The same turns and mirrors carry the whole set onto itself, and each row onto the other rows of its family. Which rows share a family with each named row? Give them in list order.
These 15 rows form 3 families of 5 rows each.
Q_746: |  -8 |  10 |  11 |  -7 |  28 |  -2 |  -2 |  -7 |  11 |  -5 | -14 |  11 |
Q_185: |   4 |  -1 |   0 |  21 |  20 |  13 |   3 |  10 | -22 |   5 |   0 | -22 |
Q_747: |  11 |   1 |   8 |  -5 | -34 | -10 |  -2 |  15 |  -4 |   3 |   6 |  -1 |
Q_971: | -14 |   9 |  23 |  13 |  16 |  11 |  -2 |  -5 | -10 |  -2 | -12 |  -5 |
Q_10: | -15 |  10 |   6 |  18 |  22 |   9 |   7 | -16 |  -6 |   0 | -11 |   4 |
Q_250: |  20 |  -5 | -27 |  11 | -14 |  -5 |  10 |  12 | -12 |   8 |  12 |  -6 |
Q_57: |   5 |  -1 | -20 |  24 |  20 |  10 |  11 |   1 | -17 |   6 |   2 | -12 |
Q_506: |   8 |   4 |  -5 |  -3 | -34 | -14 |   5 |   1 |   2 |   2 |   5 |  13 |
Q_6: | -13 |  13 |  15 |   2 | -11 |  -5 |   4 | -15 |   6 |  -3 |  -9 |  20 |
Q_349: |  20 |  -6 | -10 |  10 | -11 |   0 |   2 |  23 | -18 |   8 |  11 | -19 |
Q_358: |   5 |   1 | -10 |   5 |  41 |   4 |   3 |   4 |  -2 |   2 |  -6 |  -6 |
Q_905: |   2 |   8 |   8 | -20 |  -5 | -16 |  -3 |   1 |  18 |  -4 |  -6 |  19 |
Q_74: | -10 |  11 |  29 |  -2 | -17 |  -3 |  -5 |  -2 |   1 |  -4 |  -8 |   7 |
Q_450: |  22 |  -2 | -14 | -17 | -11 | -18 |   0 |  17 |   8 |   2 |   7 |   6 |
Q_653: |  24 |  -6 | -26 |  -2 |  17 |  -6 |   4 |  18 |  -4 |   5 |   7 |  -9 |

Which other rows belong to the same family as Q_358? Q_746, Q_905, Q_450, Q_653
Which other rows belong to the same family as Q_6? Q_10, Q_250, Q_57, Q_506
Which other rows belong to the same family as Q_349? Q_185, Q_747, Q_971, Q_74

The same turns and mirrors carry the whole set onto itself, and each row onto the other rows of its family. Which rows share a family with each named row? Give them in list order.
These 18 rows form 3 families of 6 rows each.
Q_882: |  27 |   0 |  -2 |   4 |  27 |  -6 |   8 | -16 |   0 |
Q_894: |  16 |   1 |  -5 |   1 | -17 |  25 | -30 |   1 |  12 |
Q_237: |   5 |   4 |  -6 |   1 | -13 |  22 | -36 | -16 |  -4 |
Q_603: |  29 |  -3 | -19 |  -1 |  21 | -10 |   2 | -26 |  -6 |
Q_39: |  10 |   0 |  -2 |   1 | -13 |  33 | -28 |   1 |   2 |
Q_703: | 34 |  3 | -4 |  7 | 22 |  1 | 13 | -7 | -8 |
Q_880: |  17 |   0 | -10 |  -6 | -19 |  24 | -33 |  -2 |   3 |
Q_161: |  -1 |   1 |  10 |   9 |  -7 |  19 | -29 |  -6 |   1 |
Q_744: |  34 |   3 | -22 |  -7 |  18 |  -2 |  -1 | -28 |  -7 |
Q_178: |   8 |   5 |  -6 |   2 | -17 |  12 | -38 | -15 |   7 |
Q_529: |  31 |   6 | -14 |   3 |  19 |  -7 |   4 | -24 | -15 |
Q_908: | 30 | -6 | -7 |  4 | 25 | -3 | 11 | -8 |  0 |
Q_116: |  41 |   4 | -22 |  -2 |  15 |   7 |   8 | -12 | -12 |
Q_366: |   5 |   2 |  10 |   9 | -10 |  12 | -29 |  -3 |  12 |
Q_693: |  40 |  -2 | -16 |  -5 |  21 |  11 |  10 |  -6 |   1 |
Q_987: |   8 |  -2 |  11 |   5 | -10 |  17 | -25 |   7 |   8 |
Q_687: |   3 |   3 |   2 |   2 | -14 |   5 | -37 | -15 |   0 |
Q_99: |  40 |  -5 | -25 |  -6 |  17 |   6 |   7 | -11 |  -3 |

Which other rows belong to the same family as Q_237? Q_39, Q_703, Q_161, Q_529, Q_116
Which other rows belong to the same family as Q_366? Q_894, Q_603, Q_178, Q_908, Q_99

The same turns and mirrors carry the whole set onto itself, and each row onto the other rows of its family. Which rows share a family with each named row? Give them in list order.
These 30 rows form 5 families of 6 rows each.
Q_813: | -12 |  -2 | -22 | -24 | -23 |  19 |  -2 |  -2 | -10 | -18 | -21 |  -7 |  12 |   8 | -10 | -16 |
Q_792: |  11 |  45 | -22 | -11 | -29 |  17 |   7 | -15 |  -8 |   2 |  27 |  10 |   3 |  11 | -10 |  -8 |
Q_998: |  15 |  47 | -21 | -35 |  -6 |  23 |  11 | -15 | -11 |  -3 |  11 | -12 | -13 |   7 | -22 |  11 |
Q_480: | -19 |   3 | -12 | -35 | -10 |  15 | -11 | -11 | -13 | -16 | -10 |   7 |  17 |   8 |  -6 | -24 |
Q_134: | -24 |  -7 |  -4 | -31 | -20 |  12 |  10 | -20 |  -5 | -14 | -12 |  -7 |  -3 |  11 | -15 | -23 |
Q_102: |  15 |  37 | -34 | -16 | -22 |  15 |  10 | -17 |   1 |  -7 |  21 |   9 |  13 |   4 |  -9 |   5 |
Q_782: | -25 |  -7 |  -7 | -38 | -16 |  15 |   5 | -26 |  -7 | -15 | -12 |   4 |   2 |  11 | -13 | -20 |
Q_45: |  27 |  37 | -30 | -23 | -21 |   4 |   6 | -19 |  -7 |  -4 |  10 |  -5 |  -1 |  -2 |  -8 |  12 |
Q_365: |  15 |  36 | -30 | -34 | -29 |  21 |   4 | -22 | -20 |  -2 |  13 |  -2 |  -1 |  -3 | -16 |  11 |
Q_649: |   3 |  36 |   3 |  -9 |  -7 |  -2 |  -6 | -35 | -11 | -13 |  -6 |  12 |  -8 |  33 | -43 |   1 |
Q_748: | -21 |   7 | -20 | -44 | -27 |  16 |  11 |  -6 |  -9 |  -4 | -19 | -13 |  -9 |  21 | -13 | -12 |
Q_909: |   7 |  41 | -20 | -32 | -21 |  16 |  21 |  -8 |   2 |   0 |  18 |  10 |   2 |  -3 | -16 |   4 |
Q_528: | -20 |   3 |  -7 | -29 | -30 |  19 |  -6 |  -7 | -22 | -16 | -17 | -14 |   1 |  15 | -20 | -22 |
Q_25: |  -7 |  27 |  -9 |  -7 | -30 |  -6 |   1 | -34 |  -5 | -17 |  -4 |   3 | -10 |  51 | -27 |  -5 |
Q_568: | -16 |   1 | -16 | -32 | -17 |  12 |   2 |   1 |   1 | -13 | -19 | -18 |  -3 |  17 | -12 | -23 |
Q_100: |  16 |  39 | -27 | -24 | -15 |  14 |  10 | -13 |  -7 |  -9 |  12 | -19 |  -2 |  -7 | -23 |  13 |
Q_597: |   2 |  32 |   5 | -17 |  -2 | -18 | -12 | -34 | -21 | -19 | -11 |   1 |   3 |  28 | -30 |   7 |
Q_390: |   7 |  37 |  12 |  -6 | -19 | -14 |   1 | -23 | -13 | -16 |   0 |  -7 |  -8 |  40 | -26 |  -3 |
Q_711: |   5 |  34 |   4 |  -2 |  -6 |  -3 |   3 | -31 |  -2 | -12 |  -5 |  10 |  -8 |  40 | -38 |  -2 |
Q_154: |   4 |  28 |  -6 |  -7 | -15 | -20 |   2 | -27 |   2 | -13 | -10 |   5 |  -2 |  48 | -21 |   1 |
Q_679: |  -6 |  30 |  11 | -18 |   6 |   1 |   1 | -39 | -22 | -26 |  -4 |  -2 |   2 |  34 | -27 |   5 |
Q_286: | -11 |  -2 | -19 | -27 | -12 |  22 |   1 |  -3 | -10 | -20 | -22 |  -5 |  16 |   8 |  -7 | -14 |
Q_76: | -16 |   1 |  -8 | -34 | -10 |  27 |   8 |  -8 |  -8 | -19 | -16 |   4 |  12 |  29 |  -4 | -19 |
Q_565: |  19 |  34 | -19 | -17 | -21 |  21 |  27 | -10 |  -5 |  -1 |  19 |  -7 |   5 |   7 |  -3 |   4 |
Q_37: | -24 |   8 |  -1 | -30 | -14 |  17 |   9 | -11 | -24 |  -8 |  -2 |   5 |  18 |   8 |  -1 | -22 |
Q_617: |   4 |  31 |   4 | -10 | -12 | -19 | -13 | -20 |  -7 | -30 | -11 |   3 |   1 |  39 | -22 |  -5 |
Q_91: |  28 |  37 | -25 | -18 | -16 |   4 |  10 | -17 |  -6 |  -5 |  14 |  -4 |   4 |  -2 |  -3 |   9 |
Q_307: |   5 |  32 |   0 | -19 |  -7 | -16 | -14 | -22 |  -7 | -32 | -15 |   3 |  -1 |  40 | -23 |   2 |
Q_630: |   7 |  38 |   0 | -27 |  -9 |  -5 |  -7 | -36 | -15 | -20 |  -5 |  15 |  -2 |  45 | -23 |   8 |
Q_109: |   6 |  42 | -18 | -32 | -25 |  14 |  17 |  -7 |  -5 |   0 |  17 |   0 |  -4 | -10 | -23 |   4 |

Which other rows belong to the same family as Q_792? Q_998, Q_748, Q_25, Q_679, Q_37
Which other rows belong to the same family as Q_390? Q_365, Q_528, Q_76, Q_565, Q_630
Which other rows belong to the same family as Q_134? Q_782, Q_649, Q_909, Q_711, Q_109
Which other rows belong to the same family as Q_813? Q_45, Q_286, Q_617, Q_91, Q_307

